In the rows, zero is written as 128.
Rotation paths and how fast each direction turns (degrees a step):
Each turn is a multiple of 5 degrees from 10 to 175, or 0.
Each row of a path follows its step; steps can be skipped.
Path 1:
step 0: [129 130 137 125 132 125 123 129 123 128 128 132 122 121 140 115 130 117
 135 129 129 125 128 132 132 128 119 131 135 129 119 132 125 127 113 128
 123 130 132 123 132 138 121 123 128 132 129 131 127 127 123 133 141]
step 1: [143 134 124 126 141 125 138 128 116 130 127 131 126 126 125 125 131 121
 127 128 128 125 138 125 122 120 129 135 124 130 125 132 127 129 127 132
 132 130 139 129 131 139 132 125 136 132 128 128 137 122 126 135 124]
step 3: [131 130 123 132 127 123 133 129 120 135 128 129 114 125 130 132 128 117
 128 134 135 136 135 131 124 125 124 127 127 126 115 132 136 121 136 132
 124 129 130 122 142 134 128 136 128 124 131 129 137 129 124 125 127]
step 4: [130 136 119 120 131 124 132 129 127 133 131 139 124 134 127 129 129 128
 132 124 121 125 139 134 136 134 131 123 122 132 125 127 128 122 129 145
 119 135 125 123 124 132 129 131 137 128 130 135 125 135 121 125 132]
step 5: [128 127 122 132 123 128 138 134 132 123 126 133 118 117 128 126 121 126
 133 134 133 121 128 129 131 125 132 124 126 131 119 123 130 121 133 139
 129 129 121 129 128 138 128 125 115 128 133 130 132 133 117 136 121]
step 7: [134 132 129 130 135 121 130 139 128 128 127 127 127 130 130 126 120 130
 126 134 131 134 131 127 133 123 133 132 125 133 128 119 134 122 127 139
 130 127 127 133 131 130 139 129 131 133 122 133 121 120 116 145 123]
step 8: [117 132 135 123 126 123 116 137 131 136 123 123 127 127 135 130 124 126
 135 123 134 128 136 130 127 122 124 125 124 128 124 129 132 130 123 123
 125 131 125 127 128 142 127 118 130 137 125 133 131 138 118 136 124]
step 9: [132 134 128 118 131 123 129 134 114 126 122 120 122 124 134 125 136 117
 128 120 132 133 127 127 119 130 125 132 127 136 121 120 131 129 124 138
 130 124 132 123 136 131 134 128 126 133 122 124 121 126 120 130 131]
step 10: [128 141 125 132 133 127 129 126 117 136 128 129 128 122 125 125 126 131
 137 131 124 121 137 129 130 122 130 134 127 135 131 126 130 133 121 133
 124 131 130 120 126 139 119 123 130 143 129 131 122 130 128 136 134]
step 11: [130 125 127 129 129 129 135 136 126 131 129 126 114 126 129 122 131 117
 129 129 143 127 123 128 121 111 130 129 127 135 124 132 117 131 126 137
 128 130 133 120 129 136 128 129 134 133 131 127 131 134 130 131 122]
Speeds:
[128 129 126 131 127 126 129 129 128 128 129 132 127 128 128 127 128 129
 126 126 126 127 130 130 127 130 128 129 129 128 126 131 125 128 128 128
 127 130 130 128 130 126 127 131 127 127 131 127 129 128 130 129 126] -> 35
[128 130 131 129 126 130 129 129 130 130 127 126 130 130 127 126 125 129
 126 128 128 131 126 127 127 127 126 127 127 127 127 129 129 128 128 129
 129 130 130 129 128 127 128 129 131 128 127 129 131 125 127 128 127] -> 70
Path 2:
step 1: [139 127 133 130 134 131 133 122 133 129 130 125 129 113 130 136 110 129
 133 123 127 126 121 123 123 127 130 131 120 129 124 128 129 134 123 127
 135 126 117 124 129 135 140 128 124 132 126 127 123 134 124 129 132]
step 2: [128 147 130 128 124 119 127 134 126 137 133 124 121 126 123 122 126 121
 121 120 130 122 122 134 126 123 128 127 120 132 120 128 124 125 124 119
 134 122 123 131 128 122 128 129 122 120 136 128 135 123 129 127 118]
step 3: [130 134 125 125 132 120 138 129 126 130 128 134 128 130 130 118 143 135
 126 129 132 119 130 119 131 131 118 123 133 126 130 127 132 137 125 139
 130 131 133 131 138 121 127 126 136 124 127 122 134 122 135 119 125]
step 4: [127 127 126 131 129 140 133 119 131 123 135 132 129 127 128 133 127 133
 135 128 130 123 125 130 136 135 140 133 128 138 146 123 131 132 133 129
 118 132 122 123 134 135 137 127 128 133 128 126 129 128 134 121 126]
step 5: [119 134 137 125 131 129 129 137 128 140 119 119 130 137 127 134 120 123
 131 123 136 123 129 134 123 133 133 138 123 136 127 137 126 122 126 124
 128 126 121 125 124 134 122 126 121 133 119 127 121 127 132 126 132]
step 6: [141 132 126 131 138 126 123 136 121 131 124 127 124 124 122 120 132 127
 126 130 126 135 122 130 130 129 115 129 118 131 117 133 128 122 126 132
 138 129 127 122 137 122 128 126 138 136 126 123 118 126 127 126 130]
step 8: [112 134 124 115 129 125 139 125 136 132 131 125 141 137 132 131 124 129
 128 127 125 128 121 126 124 133 130 128 131 125 130 127 125 139 136 125
 127 124 128 139 134 133 123 125 124 135 133 124 124 131 127 123 124]
step 9: [131 129 131 137 121 139 132 128 131 135 124 133 134 124 127 129 124 133
 128 122 124 126 132 126 134 133 121 130 117 134 117 129 123 140 125 127
 133 128 118 125 133 130 134 117 124 138 120 127 136 129 123 126 137]
step 10: [133 139 132 130 129 123 122 129 131 124 120 120 120 121 125 128 135 122
 127 125 135 122 125 131 141 126 129 121 124 130 120 124 128 118 127 124
 129 132 125 127 125 125 138 136 116 128 124 127 136 127 140 120 129]
step 11: [129 136 125 117 134 111 137 129 132 127 136 132 126 123 131 123 124 125
 125 131 135 129 127 122 124 130 135 128 136 124 130 128 135 123 120 142
 133 134 125 126 138 126 122 130 129 130 128 128 121 130 133 120 126]
Speeds:
[127 129 128 127 129 128 128 127 129 128 126 126 127 129 125 130 129 127
 131 129 127 126 128 129 129 127 130 126 129 128 127 130 126 127 130 128
 130 130 126 130 127 128 124 126 128 124 129 129 129 129 129 126 128] -> 135
[128 125 130 129 128 128 132 128 129 127 129 131 127 129 129 128 130 129
 127 130 128 127 128 127 129 129 128 126 129 126 127 127 129 125 129 129
 127 129 128 126 129 130 129 130 126 127 130 129 124 130 129 126 125] -> 100
[130 128 129 131 130 127 127 130 131 125 129 129 128 127 128 127 127 125
 127 128 130 129 127 127 126 127 129 128 128 128 128 129 127 129 127 127
 129 126 126 130 127 127 127 129 131 127 129 126 124 130 129 129 127] -> 70
Path 3:
step 0: [130 130 133 121 129 129 133 121 126 122 135 127 120 122 127 131 122 133
 131 142 128 131 130 123 128 130 130 132 135 133 125 133 137 128 116 123
 123 133 125 136 136 131 128 121 126 131 122 125 126 123 124 124 128]
step 1: [138 121 134 134 124 127 128 132 122 140 130 126 128 120 130 138 127 133
 128 127 137 127 129 121 122 136 129 122 127 125 130 125 138 128 130 135
 129 130 129 127 125 122 126 123 131 128 131 134 136 134 122 135 125]
step 2: [126 134 132 132 127 133 130 130 122 120 127 129 131 127 136 120 132 133
 132 131 137 131 126 120 131 126 131 136 125 128 131 128 127 131 123 123
 140 135 126 117 127 134 121 117 124 121 128 126 120 129 128 134 126]
step 4: [128 124 119 123 126 132 134 128 117 127 122 129 124 127 134 128 132 127
 135 135 135 139 139 126 130 127 132 129 133 139 123 139 130 128 128 134
 129 121 133 131 126 125 128 128 129 132 128 122 127 125 122 138 127]
step 5: [127 130 133 131 132 133 131 133 131 125 134 138 132 123 135 130 128 131
 116 128 134 129 123 129 128 138 130 127 127 124 134 135 136 120 117 123
 129 125 126 135 126 134 130 130 137 135 125 129 130 133 124 135 126]
step 6: [127 124 126 132 117 134 127 127 118 134 135 126 129 134 130 124 136 127
 124 131 130 134 126 121 128 123 127 127 118 127 135 128 125 134 125 132
 116 126 136 129 125 131 128 116 128 124 126 133 121 134 131 133 127]
step 8: [129 116 121 134 113 127 128 129 127 130 122 128 130 113 130 133 129 129
 126 130 135 124 129 122 129 127 120 131 125 126 123 124 127 123 134 131
 127 127 135 128 119 130 129 133 133 136 131 125 127 127 128 138 129]
step 9: [132 133 128 126 124 126 135 125 133 126 133 136 132 132 131 129 129 130
 134 136 134 128 129 133 131 125 128 129 116 133 130 135 124 121 112 124
 131 124 126 124 123 128 126 132 128 120 125 123 118 124 132 137 130]
step 10: [123 121 127 127 133 136 125 133 136 135 137 130 122 133 131 128 129 123
 122 129 127 126 127 124 128 126 123 125 120 124 134 121 133 126 128 139
 121 121 125 120 126 125 136 126 133 134 129 123 127 128 123 132 137]
step 11: [130 127 122 120 128 127 135 132 129 122 118 131 127 127 137 129 125 131
 125 124 124 137 126 127 137 116 136 123 125 132 133 127 120 131 130 134
 131 125 137 133 129 131 130 121 123 128 124 126 130 124 132 140 134]
Speeds:
[127 128 126 128 130 128 130 130 128 125 128 130 129 132 131 125 128 126
 127 125 127 128 131 128 125 128 129 126 129 129 129 129 129 127 128 130
 127 129 130 130 129 128 130 128 129 129 128 126 128 128 128 128 128] -> 55
